In the data rows, zero lies at 4.5, halfway between 4 and 5.
Here are some points:
array([9, 4, 3, 3, 5, 7, 6, 4])
array([5, 3, 3, 4, 5, 6, 5, 3])
array([5, 5, 4, 4, 4, 6, 5, 4])
array([6, 6, 4, 3, 5, 5, 6, 4])
array([8, 4, 3, 4, 6, 8, 6, 4])
array([0, 4, 4, 4, 3, 2, 3, 4])
array([7, 5, 6, 6, 5, 3, 4, 7])
array([8, 4, 4, 4, 6, 8, 7, 4])
array([9, 5, 9, 8, 9, 8, 6, 9])
array([4, 4, 4, 5, 4, 4, 4, 4])
array([0, 5, 5, 4, 4, 4, 4, 4])
array([3, 6, 4, 3, 4, 4, 5, 4])
array([4, 6, 4, 4, 4, 5, 5, 4])
array([4, 3, 4, 4, 4, 4, 4, 3])
array([8, 4, 3, 4, 6, 7, 6, 3])
array([3, 3, 5, 3, 3, 1, 1, 5])
array([5, 4, 4, 5, 4, 5, 5, 4])
array([0, 5, 5, 5, 4, 4, 5, 4])
array([3, 3, 4, 4, 4, 4, 4, 4])
array([1, 6, 6, 5, 4, 3, 4, 5])
array([0, 4, 4, 4, 3, 2, 3, 4])
array([7, 6, 4, 4, 6, 6, 6, 4])
array([5, 3, 3, 4, 5, 5, 5, 3])
array([2, 3, 4, 5, 3, 3, 3, 4])
array([0, 6, 5, 5, 3, 3, 4, 4])
array([1, 4, 5, 4, 3, 2, 2, 4])
array([1, 4, 4, 4, 3, 3, 4, 4])
array([7, 4, 3, 3, 5, 7, 5, 4])
array([6, 3, 3, 4, 5, 5, 5, 3])
array([3, 6, 5, 4, 3, 2, 2, 5])
Then 28 other points, each followed by its number:
array([3, 6, 5, 4, 3, 6, 5, 4]) 0
array([5, 5, 4, 3, 4, 7, 5, 4]) 1
array([3, 3, 4, 5, 4, 4, 4, 4]) 2
array([1, 2, 3, 4, 4, 3, 3, 4]) 3
array([2, 3, 4, 3, 2, 1, 2, 5]) 4
array([4, 3, 3, 4, 5, 5, 4, 3]) 5
array([0, 4, 4, 4, 3, 2, 3, 4]) 6
array([0, 2, 4, 5, 3, 2, 3, 5]) 7
array([7, 6, 4, 4, 5, 7, 6, 4]) 8
array([2, 6, 6, 5, 4, 3, 4, 5]) 9
array([0, 5, 4, 5, 3, 2, 3, 4]) 10
array([3, 3, 4, 5, 4, 4, 4, 4]) 11
array([9, 5, 9, 9, 9, 9, 6, 9]) 12
array([6, 6, 7, 5, 5, 3, 4, 6]) 13
array([9, 5, 9, 8, 9, 9, 6, 9]) 14
array([6, 4, 3, 4, 5, 5, 5, 3]) 15
array([9, 4, 9, 9, 9, 9, 6, 9]) 16
array([0, 7, 6, 5, 3, 5, 5, 5]) 17
array([1, 5, 5, 5, 3, 4, 4, 4]) 18
array([2, 6, 4, 3, 3, 2, 4, 4]) 19
array([4, 6, 4, 5, 4, 5, 5, 4]) 20
array([2, 6, 5, 4, 3, 2, 4, 4]) 21
array([9, 4, 3, 3, 6, 7, 6, 3]) 22
array([2, 6, 5, 4, 3, 1, 2, 4]) 23
array([8, 7, 8, 6, 6, 5, 6, 7]) 24
array([1, 2, 4, 5, 3, 2, 3, 4]) 25
array([0, 2, 4, 5, 3, 2, 3, 4]) 26
array([6, 3, 4, 4, 5, 6, 5, 3]) 27
Which of these numbered points is nearest to each point below by angle, seen from the average point of the first points? Its number follows each.
array([4, 5, 4, 4, 4, 5, 5, 4]) > 0
array([2, 3, 4, 3, 2, 1, 1, 5]) > 4
array([0, 5, 5, 6, 3, 3, 4, 4]) > 18
array([2, 6, 4, 3, 3, 2, 4, 4]) > 19
array([2, 6, 5, 3, 3, 1, 3, 4]) > 23
array([9, 8, 9, 8, 9, 6, 6, 9]) > 24
array([6, 6, 4, 4, 5, 6, 6, 4]) > 8
array([0, 4, 4, 4, 3, 2, 3, 4]) > 6
array([3, 5, 4, 5, 3, 4, 4, 4]) > 18
array([9, 7, 9, 8, 9, 8, 6, 9]) > 14
array([9, 5, 9, 8, 9, 9, 6, 9]) > 14
array([8, 4, 3, 4, 6, 7, 6, 3]) > 22
array([9, 4, 9, 9, 9, 9, 7, 9]) > 16
array([4, 6, 4, 3, 4, 4, 5, 4]) > 19
